The same turns and mirrors carry the whole set onto itself and the rows of a family onto each other. Which other rows belong to the same family as each row named below? List them in the order they appear above.
These 21 rows form 7 families of 3 rows each.
vidil: [-1.91  1.82  1.40  0.33  3.05 -1.54 -1.20  0.77  0.50 -0.99  3.25  1.44
 -1.22 -1.25  0.01]
biruv: [-2.19  1.34  2.68 -1.35 -0.03 -0.54  2.37 -0.73  1.18  1.47  3.40  1.52
 -2.76 -1.32 -1.58]
zite: [-0.33  2.91  2.72 -0.47 -2.68 -1.77  1.00 -1.07  0.31 -0.65 -0.95  1.76
  0.75 -1.83  0.91]
dudiv: [-3.11  1.39  1.70 -0.25 -0.54  0.19  1.30  0.83  0.22  0.12  1.72  4.05
 -3.08 -1.13 -0.16]
Sim: [ 0.49  3.49  1.53 -1.71 -0.43 -3.40 -0.66 -0.84  0.10 -2.00 -0.39  0.41
 -0.17 -1.10  0.88]
teb: [ 0.18  1.43  1.95 -0.22  0.73 -3.75 -0.63  0.09 -0.35  0.97  3.06  0.84
 -1.22 -2.51 -2.02]
bugi: [-1.24  2.06  2.08 -2.99 -0.73 -2.74  0.15 -0.11  1.91 -1.78 -0.53  1.19
  2.34 -0.90  0.46]
Teviv: [-0.76  1.77  0.97 -1.23 -0.95 -3.58 -0.16 -1.19  1.15 -0.46  0.91 -1.51
 -0.38 -4.04  0.44]
bopo: [-1.51  1.71  1.95 -3.41 -1.36 -4.70  1.21  0.22  0.35 -0.17 -1.13  2.26
 -0.12 -1.18  1.04]
Nog: [-2.80  2.46  2.63 -2.73  0.09  0.45  2.13 -1.10  1.74 -1.37  1.27  1.47
 -2.41 -0.32  1.17]
kir: [-3.20  0.55  4.38 -1.63 -0.32  0.28  1.29  0.17  1.28 -0.85  2.39  2.32
 -2.20 -2.90  1.08]
vig: [-0.95  1.65  1.73  1.17 -0.57 -2.40 -2.49  1.32  1.37 -0.63  3.39  1.87
 -0.36 -2.14  0.15]
Limep: [ 0.40  2.55  2.33 -2.70 -2.60 -3.17  1.64 -1.48  0.62  0.42  0.81  0.45
 -1.73 -1.58 -0.96]
zikot: [-2.62  0.90  1.01  0.67  1.68 -1.37  0.55 -0.56  1.12  0.74  2.59 -0.39
 -0.58 -3.71 -0.38]
Dami: [-2.18  0.98  1.76 -1.08  1.78 -2.38 -1.39  1.35  1.98 -1.21  2.28  1.69
  2.01 -1.25 -0.39]
sozaz: [-3.69  0.87  2.85 -3.13  0.62 -0.33  1.37  0.29  2.92 -1.35  1.52  1.97
  0.68 -0.66  0.37]
zov: [-2.22  0.98  0.66 -0.26  1.57 -4.15 -0.49  1.72  0.39  1.16  1.62  2.86
  0.35 -0.89 -0.26]
ger: [-4.11  0.71  1.67 -2.75 -0.07 -1.78  1.98  1.00  2.15  0.72  1.96  3.12
 -1.98 -0.29  0.73]
Debi: [-2.90  1.92  0.98 -1.55 -1.50 -0.66  2.13 -1.62  2.75  0.25  1.48 -0.74
 -1.55 -2.48  0.47]
tove: [-0.85  1.24  1.47  0.42  0.10 -2.93 -1.31  1.44 -1.45 -0.64  1.14  3.39
 -1.72 -2.58 -0.56]
nolup: [-0.86  2.38  1.61 -2.08 -3.32 -2.46  0.40  0.25  0.00 -1.19 -0.43  2.95
 -2.55 -1.45  0.48]

The rest of the family of nolup: dudiv, tove
The rest of the family of Debi: Teviv, zikot
The rest of the family of kir: zite, vig
The rest of the family of Dami: bugi, sozaz
The rest of the family of zov: bopo, ger
The rest of the family of biruv: teb, Limep

The same turns and mirrors carry the whole set onto itself and the rows of a family onto each other. Which other rows belong to the same family as each row named below? List them in the order they appear above.
These 32 rows form 4 families of 8 rows each.
kote: [ 1.71 -0.45 -0.76 -0.80 -1.74 -1.50 -2.12  1.78  1.44 -0.37 -2.35 -0.63]
Funom: [ 1.88  0.74 -0.02 -0.11  1.40  1.13 -0.81 -0.24  2.22  2.34 -1.62 -2.51]
butat: [-0.82  1.49  1.14  0.34  0.76  0.67 -2.02  0.22  2.26  2.92 -0.99 -0.32]
zuz: [-2.47  0.79 -1.77 -0.53  0.29 -0.41 -2.27 -1.40  0.23  2.06 -1.88 -1.05]
vev: [ 1.27  2.11  0.27  1.46  0.53  0.02 -2.64 -0.54  2.61  1.75 -0.51 -1.43]
gos: [-2.17  0.40 -1.44  0.21 -0.97  1.70 -1.64 -1.97 -0.79  0.83 -1.02 -0.58]
tezaz: [-1.66  1.08 -2.56 -0.92  0.44  0.85 -0.09 -1.68 -0.05  1.19  0.57  0.53]
surib: [-0.82 -1.62  0.95  0.59  0.37  0.25 -2.16 -2.93  1.26  0.96 -0.57 -0.10]
Fera: [-0.48  0.31 -0.99  0.46  0.46  1.16  0.30 -2.44 -1.86  0.49 -1.31 -1.75]
Bovu: [ 1.34  1.76  0.02 -0.51 -1.78 -1.54 -1.03  1.80 -0.21  1.60 -0.14 -2.42]
Pok: [ 1.56  0.09  1.66 -0.15 -1.48 -2.41 -0.40  1.03  0.85  2.25 -0.33 -1.01]
bodom: [-0.86 -0.78  1.62 -0.34 -0.71 -1.76 -0.47 -0.12 -1.37 -0.06  1.19 -0.23]
nalu: [ 1.04 -1.00  1.40  0.21 -2.05 -0.07 -0.77  0.53 -0.33 -0.45  1.84 -0.62]
pilu: [ 0.22 -1.55  0.56 -1.10 -1.32 -0.70  1.87 -1.06 -0.48  0.86  0.66 -0.44]
neke: [ 2.39  0.01  0.87  1.38  1.86  0.87 -0.58 -1.61  0.33  1.57  0.24 -1.03]
Gesel: [ 2.34 -0.86 -1.45 -0.68 -2.13 -1.52 -2.40 -0.25  0.02 -1.02 -0.60 -1.08]
zag: [ 1.85  2.60 -1.29  1.27  0.54  0.71 -0.67  0.56  2.45  0.53 -0.42  0.02]
Mot: [-1.13 -0.71 -1.61  1.17 -0.68 -0.04 -2.30 -0.30  3.58  0.36 -0.55 -1.09]
Gufu: [ 2.18  0.31  1.52 -1.27  0.05 -0.68  0.61  0.97  0.84  1.22 -1.82 -2.28]
zar: [-0.09  0.19 -4.13  0.78 -1.03  1.18 -0.15 -0.46  0.74  0.35 -0.60 -0.50]
Ked: [ 2.37 -0.75 -1.74 -1.42  0.86 -0.87 -1.55  1.66  1.64 -0.98 -0.49 -0.74]
sazo: [-0.19 -0.52  1.36  1.40  0.39  1.15 -1.58 -2.16  0.15  2.01  0.31 -2.01]
Tipum: [ 0.71  1.00 -0.06 -1.93 -1.06  0.00 -2.01  0.65 -2.41  0.56 -0.43  0.47]
Livi: [-1.25 -0.99  0.44 -0.22  1.17 -0.20  0.48  0.63 -0.91 -1.11  0.41  0.74]
Lunem: [ 0.75  0.72 -2.65 -0.24  1.49  0.73 -2.10 -0.49  2.58 -1.07 -0.47 -0.50]
Venul: [ 0.77 -1.18 -2.05 -1.53  0.94 -0.17 -1.10  1.17 -0.38  0.07 -2.59  0.89]
rem: [-0.71 -0.95 -1.42 -1.69 -0.46 -0.69 -2.29  1.50 -1.63 -0.39 -0.70  0.19]
rup: [ 0.04  0.82 -3.16  0.68 -1.09  0.65 -2.87 -0.70  2.22  0.77 -0.74  0.16]
lutos: [ 2.01 -0.24 -0.82  0.01 -0.48 -2.35  0.33  0.38  2.02  0.30 -2.85 -0.93]
bak: [-0.28 -0.38  0.79  0.39 -0.50  1.08  1.27 -2.89  1.04  1.27 -0.27 -1.46]
defi: [ 0.18 -0.15  0.65  0.53  0.35 -2.16  1.71  0.79  0.64  2.08  0.55 -1.01]
zufu: [-0.75  0.95 -1.96 -2.21  0.05 -1.06 -0.02  0.48 -0.82 -0.77  0.30  0.84]

The rest of the family of Bovu: butat, zuz, surib, nalu, Gesel, Mot, Tipum
The rest of the family of zar: Fera, neke, zag, Livi, Venul, lutos, defi
The rest of the family of pilu: Funom, tezaz, Gufu, Ked, Lunem, bak, zufu
The rest of the family of rem: kote, vev, gos, Pok, bodom, sazo, rup

